In the rows, 128 means zero.
The rows of M fall into a few groups, and each row is roughly a mix of its group's hidden directions.
M:
[[152 138 113 177 118 135 119 103 140 165 142]
 [ 96 131 162 105 145 131 132  96 104 138  93]
 [125  97 155 142  93 138 104 155 163 139 129]
 [124 117 106 109 157 139 118 121  79 145  94]
 [146 132 159 102 103 134 136 144 178 109 136]
 [164 108 134 109 156 105 127 112 155 166 123]
 [144 151 130  99 115 131  93  91 105 151 148]
 [105 109 144 178 164 108 129 131 138 115 113]
 [160 142 123 109 155 156 108  93 128 125 162]
 [153  98 108  89 134 127 158 110 149 106 112]
 [132  96 147 152 108  86 145 141 153 132 102]
 [168 113 107 137 108 162 155 103 135 153 132]
 [151 102 123 151  99  86 139 146 100 144 118]
 [140 147 127 170 117 151  91 105 113 158 128]
 [103 137  95 146 156 113 111 102 110 166 127]
 [143 101 127 168  94 100 126 141 101 107 120]
 [167 109 120 109 150 110 119 102 172 136 127]
 [131 148 120 166 109 151  89 122 122 157 104]
 [174 143  86 137 138 114 110 148 144 106 134]
 [116 113 129 103 173 158 164 109 144 119 126]
 [ 96  98 129 158 149 102 154 149 116 151 115]
 [115 114 112  84 152 109 124 141  95 103 151]
 [133 103 130 141 100 106 152 156  85 129 103]
 [133  93 139 150 132  85  95 135 132  98 122]
 [169 104 146 102 121  98 128 105 130 126 161]
 [152 132 130 102 140 173 149 107 114 138 162]
 [137 134 123 163  96 107  94 146 124  89 124]
 [129 106 164  77 148 128 147 105 118 130 115]
 [118 106 122 170 143 110 138 125 124 140  77]
 [119 112 111 114 109 124 121  81 102 167 146]
 [133 116 112 177  96 102 100 142 118 115 117]
 [141 115 126 128 157 121 160 132  75 131 100]
 [131 117 154 102 158 158 158 103 133  97 140]
 [117  96 130 158 149  97 154 152 148 103 117]
 [128 121 112 112 149 138 137 129  70 157 107]
 [107 123 107  76 155 137 129 151 108 104 124]
 [146 125 107  86 150 138 135 129  89 157 110]
 [101  89 136 143 144 100 159 137 119 144  96]
 [135 166 144  85 101 140 119 124 123 130 163]
 [122 112 152 124 189 132 161 129 133 139 123]
 [128 127 169  85 151 163 132 115 124 142 114]
 [106 143 135 150 108 115 116 172  92 138 104]
 [130 104 126 174 149 107 116 138 142 131  86]
 [150  97 134 159  95 102 109 134 105 147 109]
 [154 128 160 115 124 147 156 131 144  87 158]
 [ 95 148 121 115 142  95  96 134 112  93 143]
 [ 96 145 114 149 154 110 141 176 118 128 109]
 [167 114 104 151 140 122 103 156 159 109 116]
 [ 98 156 139  96 124 141 145  91  95 118 127]
 [132 120 126 174 154 103 124 153 143 118  90]
 [111 120 130  81 124  86 148 126 109 122 154]
 [145 127 125 106 160 159 132 139 129  82 156]
 [163 129 119 177 117 135 142 135 158 129 156]
 [114 150  80  90 140 136 112 112 110 141 113]
 [ 92 130 117 150 151 154 158 119 126  97 155]
 [138 129 130 137 122 132  79 104 116 165  95]
 [114 157 118 109 164 146 138 115 162 103 155]
 [134  94 116 173  97 106 120 135 105 134 111]
 [142 115 144  97 101 160 125 152 167 144 114]
 [158 154 120 133 155 129 107  79 129 109 111]
 [ 94 153 142 113 104 105 120 167 114 123 100]
 [121 114 145 102 153 127 164 141 120  85 154]
 [115 114 161 181 108 128 111 142 148 131 147]
 [122  88 154 168 130 144 110 143 107 151 116]
 [119 147 131  85 119 145 164 134 110 136 167]
 [133 127 149  91  90 139 132 152 169 118 121]
 [152 131 121 191 130 110 123 141 155 125 135]
 [111 131 128 114 145 153 171 103 123 151 165]
 [105 158 105 112 103 115 150 127 149  88 111]
 [140 135 131 146 134 121  95  80 119 170 125]
 [109 161 124  90 159 156 138 117 152 138 144]
 [143 133 105  65 121 138 129 133 112 138 153]
 [122 113  92  96 113 122 130 117  96 153  93]
 [150 114 109 144  71 104 109 130 113 138 120]
 [141 101 144 157 166 138 101 139 102 149 108]
 [146 166 119 123 108 168 122 107 124 146 162]
 [173 158 134 141 161 136 120 113 151 102 135]
 [157 109 152  78 107 129 147 138 140 106 135]
 [ 99 115 105 145 151 107 100 131 111 150  90]
 [125 115  96 175 120 107 105 140 140  98 113]
 [119 119 153 147 147 155 163  95 132 125 164]
 [137 116 117 100 158 110 140 137 139  84 163]
 [163 133 134 107 139 172 143 125 139 102 161]
 [144 158  85 108 153 115 164 118 115 130 121]
 [128  79 131 131 133  83 141 145 137 131  99]
 [107 103  96 135 132 144 108 117  90 166 117]
 [123 148 151 156 109 126 143 122 172 100 156]
 [130 146 148 155 114 122 118 132 183 109 156]
 [129 123 107  91 113 122 113  92  99 164 120]
 [114 129 132 188 156 113 105 116 116 116 134]
 [107 123 135  92 166 112  89 122 120 104 140]
 [126 122 136 106 142 141 180 106 118 151 162]
 [100 162 113  82 113 155 126 131 126 127 104]
 [157 119 146  90 133 159 154 119 117 116 162]
 [132 168  95  88 128 121 132 109 156 111 140]
 [126 124 138 109 144 142 173 102 121 157 165]
 [117 111 112 116 108 109  94  92 109 163 145]
 [130 184  99 123 139 131 168 122 138 123 128]
 [158 146 145 122 112 161 130 115 112 116 178]
 [135 100 130 163  93 107 140 137  87 141 127]
 [ 85 122 122 160 126  87 139 147 131 132 100]
 [138  97 160 161 130 151 112 154 128 162 122]
 [ 89 136 116 105 110  94 101 127  94 134 114]
 [ 87 128 134 130 140  66 135 115 125 127 127]
 [129  89 152 126 120 142 115 173 157 132 106]
 [128 140 137 177 110 130  99 107 108 162 120]
 [111 127 111 179 155 110 124 110  93 128 133]
 [162 108  98 132 153 119 122 170 151 116 143]
 [127 152 124  74 101 153 141 123 112 124 151]
 [162 110 156 101 148 167 144 110 121 122 144]
 [119 159  94 107 112  96 148 112 142 100 145]
 [143 113 120 101 162 154 133 116  88 151 105]
 [137 139 149  98 151 154 113  92 157 148 147]
 [129 173  94  97 128 109 140 113 147 107 142]
 [144 133 158 144 129 114 115 114 167 104 170]
 [ 94 118 121 133 142 123 129 145 137 142  67]
 [141 165 110 115 135 105 129 111 167  99 151]
 [112 129 136  66 123 140 130 114 105 144 152]
 [ 96 126  94 111 138 106 107 152 127 131  86]
 [116 107 132 187 138 112 150 143 136 138 104]
 [108 118 162  95  87 144 111 138 117 144 149]
 [169  98 141 110 157 113 138 101 156 121 132]
 [103 154 157 104 123 145 162  98 103 140 125]
 [128 142 140  90 172 151 138 107 158 137 140]
 [120 133 133 164 110 122 113 103 109 179 113]
 [166 127 150  86 134 111 115 123 141 165 115]
 [124 128 127  84 133 111  74 143 125 116 110]
 [134 140 151 177 155 130 141 139 154  97 120]
 [ 90 141 120 178 113 116 137 140 128 150 103]
 [142 139 132 152 117  94  88 160 131 103 107]
 [144 115 165  79 112 116 132 134 125  94 137]
 [136 106 147 174 128 127  85 123 130 102 113]
 [123 115 168 173 133 114 130 151  92 133 131]
 [146 167 106 118 141  94 149 114 145 106 156]
 [ 74 128 164 110 125 133 121 114 110 114 105]
 [147 125 152 162 119 106  76 140 129 116 114]
 [121  93 181 140  95 133 128 147 128 125 137]
 [130 134 133  67 107 146 112 134 123 130 159]
 [ 93 139 167 101 139 133 153 105 105 146 139]
 [121 132 158  93 125 155 169 121  97 137 143]
 [ 89 123 108 105 141  99 156 160 129 103 127]
 [148 141 134  81 112 137 133 152 169 120 110]
 [122 162 155 104 140 149 118 113 132 167 159]
 [128 127 146 115 139 123 181 129 100 157 156]
 [100 144 128  73 112 116 107 143 104 124 139]
 [135 170 119 113 111 129 178 140 156 116 129]
 [128 160 119  99 118 112 144 112 159  83 135]
 [139 135 137  68 109 148 135 151 141 134 107]
 [140 159 148 161 136 126 120 129 175 117 157]
 [107 137 121  99 122  91 105 176 116 129 131]
 [166 150 148 109 102 142 106 121 155  99 143]
 [123 114 144 109  87 151 114 140 178 124 125]
 [116 159  83  97 134 148 149 110 111 146 122]
 [141 145 129  68 109 149 122 132 123 130 158]
 [ 83 128 107 162 118 164 136 120 115 107 140]
 [109 121 141 187 147 106 137 133 135 122 100]
 [ 82 140 133 143 116  99 113 124 105 152  96]
 [115 158 107  90 104 108 143 112 145  98 144]
 [ 99 104 154 102 141 102 154 134 129 121  90]
 [141 112 140 170 127 120  90 122 139  85 124]
 [ 93 130 130 108 131 133 112 158 119 111  77]
 [116 125 127  86 129 111 124 108  95 175 125]
 [108 134 125 102 150 160 170 105 129 147 153]
 [128 157 104 139 128 102 137 108 168  93 148]]

In each list below, four rows fit none of the groups, and each other row fits one group, some only roughly. Which are they? Name them in the order they come.
  K608: [117  90 124 170 135 100 133 128 151 119  95]
  K727: [142 144  92 123 164 159 136 134 121 164 108]
  K802: [121 152 166 113  96 106 136 122 162 120 156]
  K544: [119 112 146  83 120 132 140 147 178 122 120]
  K125: [ 93 135 126 125 154 149 181 138 109 131 141]
  K643: [116 137 141 143 145 153 117 103 136 161  79]
  K872: [111 146 165 132  85 146 100 124 151 120 144]
  K808: [142 105 155 115 182 138 138 107 151 142 121]
  K863: [135 157 130  77 116 100 137 101 139 109 121]
  K101: [156 106 111 112 118 139 143 161 117  99 167]
  K456: [142 105 147 138 150 140 119  72 132 156 130]
  K994: [139 118  68 109 104 123 129 115 104 148 129]
 | K608; K802; K544; K863
  K295: [ 98  82 152 109 117 103 130 151 145 114 118]
  K967: [186 131 126 134 137 135 147 127 146 168 139]
  K286: [113 165  79 110 151 131 152 129 136 113 141]
  K834: [160 104 145 167 121 129 142  90 152 122 137]
  K749: [117 109 123 125 113  90 148 169 119  94 149]
  K728: [136 136 128 136  78 129  94 140 107  96 107]
  K380: [136 141 154 157 148 121 178 109 123 154 138]
  K60: [139 108 149 104 135 118 165 135 140  85 156]
  K931: [116  87 139 123 158 138 111 148  90 155 130]
  K80: [130 114 155  72 106 114 151 132 144 122 109]
  K509: [132 141  71 102 124  99 158 123 135 129 126]
 | K295; K286; K834; K931
  K340: [151 106 123 158 121  99 119 144 126  80 108]
  K215: [145  94 123 102  95 129 131 121  85 152 118]
  K805: [145 137 134 125 132 115  75 138 152 122  85]
  K191: [115 131 102 164 159 118  89 107 104 137 134]
  K139: [126 154 153 106 124 163 112 111 138  87 150]
  K219: [135 146 128  82 156 151 120 128 161 134 158]
  K238: [102 156 123 110 151 125 125 134 175  97 146]
  K314: [101 114 119 119 141 156 179 112 113 150 143]
  K379: [134 155 119 146 105 121 122 123 163  80 151]
  K78: [118 108 119 165 117  99 148 158 161 116 110]
 | K215; K219; K238; K379
  K113: [ 81 137 168 117 128 165 130 112 125 142 125]
  K543: [103 173 110 173 119 149 136 134 140 123 136]
  K883: [163 159 103 111 126 122 109 116 168 122 104]
  K154: [102 130 158 105 158 176 140 109 128 125 122]
  K86: [114 122 120  94 129  98 114 163 116 152  91]
  K620: [144  88 131 180 128 106 112 121 130 105 129]
  K343: [122 138 120 119 163 148 136  93 164 123 165]
  K948: [123 145 104 102 160 135 145 106 165 138 159]
  K134: [128 111 146  79  93 142 140 147 141 117 103]
  K352: [136 169  99 114 105 126 136  99 149  96 141]
  K877: [132 138 149  86 134 124 137 136 186 125 133]
 | K113; K883; K352; K877
  K375: [125 139 166 119 132 128 130 134 186 114 152]
  K718: [141 139  96 128 147 144  82 104 146 153 111]
  K641: [149 169 121 168 112 139 112 121 126 159 107]
  K624: [133 112 140 158 110  97 127 160  91 145 105]
  K642: [125 177  84 140 138 129 128  98 123 145 118]
  K462: [144  94 146 130 167 147 131 102 159 108 113]
  K979: [122  96 139 145 140 124 102 125  71 146 125]
  K364: [ 96 141 152 166 154 150 142 157 141 120 114]
  K309: [107  94 138  94 151 123 139 141 115 119  83]
  K325: [163 144 130 125  87  96  93 134 128 150 131]
 | K375; K641; K642; K364
  K145: [131 118 137 111 126 133 171 148 112  89 165]
  K490: [156 120 118 123 122 107  92 163 102 107  99]
  K303: [117 157 154 145 101 144 131 151 174 128 145]
  K70: [113 144 107 172 109 135 139 162 159 132 111]
  K109: [159 121  98 149 129 102 133 104 158 123  91]
  K854: [ 89 141 133 144 143 101 127 156 125 157  92]
  K658: [168 154  81 127 109 103 127 144 125 138 117]
  K157: [152 113 120 141 157 114 127  89 166 127 156]
  K211: [ 96 150 100 170 141 154 116 133 110 148 118]
  K18: [122 161 107 103 107 139 119 124 180 110 132]
  K254: [142 117 114 167 105 107 127 144  82 127 105]
 | K490; K109; K854; K254
